Small tables with named rows and columns. After each table, cells are looked up by row and column.

supomu
|  | lef | lupak | bigov | luzir | sapu | vutez | sas | mub | sil |
|---|---|---|---|---|---|---|---|---|---|
| papim | 69 | 49 | 19 | 61 | 57 | 40 | 44 | 57 | 12 |
| rodu | 47 | 16 | 11 | 65 | 19 | 81 | 58 | 35 | 37 |
| lutas | 24 | 61 | 71 | 40 | 70 | 44 | 80 | 33 | 52 |
| korut | 30 | 63 | 12 | 75 | 55 | 40 | 28 | 68 | 58 |
| suv | 21 | 49 | 40 | 60 | 80 | 12 | 11 | 62 | 58 |
| vin | 26 | 50 | 41 | 21 | 69 | 68 | 53 | 42 | 66 |
| bariz | 60 | 57 | 60 | 12 | 73 | 33 | 65 | 48 | 11 |
| venag | 47 | 33 | 68 | 25 | 12 | 63 | 73 | 67 | 75 |
| vazok | 61 | 56 | 35 | 45 | 11 | 38 | 11 | 46 | 46 |
| lisusik | 52 | 17 | 39 | 37 | 34 | 69 | 55 | 54 | 39 |
| fazufas | 67 | 75 | 66 | 66 | 54 | 19 | 14 | 12 | 11 |

venag, lef: 47
korut, bigov: 12
lisusik, lef: 52
lutas, sil: 52
suv, luzir: 60
venag, sas: 73
lisusik, lupak: 17
lutas, sapu: 70
lisusik, bigov: 39
suv, bigov: 40
korut, sas: 28
venag, lupak: 33
lisusik, mub: 54
rodu, lef: 47
korut, lupak: 63
lutas, lef: 24

Table bos
          gogez     ruz
lar       11.38   -0.32
rabuze    -9.07  -39.44
derop    -51.10  -36.62
niz       -0.29  -14.04
kilidof  -53.55  -10.88
ridog    -15.87  -29.18
nomapa    65.29    0.01

gogez of kilidof: -53.55
gogez of ridog: -15.87
ruz of nomapa: 0.01
gogez of derop: -51.10
gogez of nomapa: 65.29
ruz of lar: -0.32
ruz of ridog: -29.18
gogez of rabuze: -9.07

buke:
|  | puzun | kiguk | faz | noze | nat |
|---|---|---|---|---|---|
| vate | 2.99 | 5.71 | 3.79 | 5.24 | 5.08 |
| tivu | 6.46 | 5.31 | 8.23 | 6.28 | 5.92 |
| gim | 7.19 | 6.67 | 4.17 | 8.41 | 5.16 |
| digoril | 6.65 | 6.68 | 3.45 | 7.92 | 5.09 |
| fam | 6.44 | 6.14 | 1.95 | 5.88 | 4.21 |
| zutagu | 9.06 | 6.24 | 3.04 | 7.16 | 4.40 |

What is the nat of fam in buke? 4.21
What is the kiguk of tivu in buke? 5.31
What is the puzun of gim in buke? 7.19
What is the puzun of digoril in buke? 6.65
What is the puzun of vate in buke? 2.99
What is the puzun of zutagu in buke? 9.06
What is the noze of digoril in buke? 7.92
What is the noze of zutagu in buke? 7.16
What is the faz of digoril in buke? 3.45
What is the kiguk of digoril in buke? 6.68
What is the noze of vate in buke? 5.24
What is the noze of gim in buke? 8.41
What is the puzun of fam in buke? 6.44
What is the faz of gim in buke? 4.17
What is the noze of tivu in buke? 6.28
What is the nat of zutagu in buke? 4.40
What is the puzun of tivu in buke? 6.46
What is the faz of tivu in buke? 8.23
What is the faz of fam in buke? 1.95
What is the nat of vate in buke? 5.08
Row with the largest nat: tivu

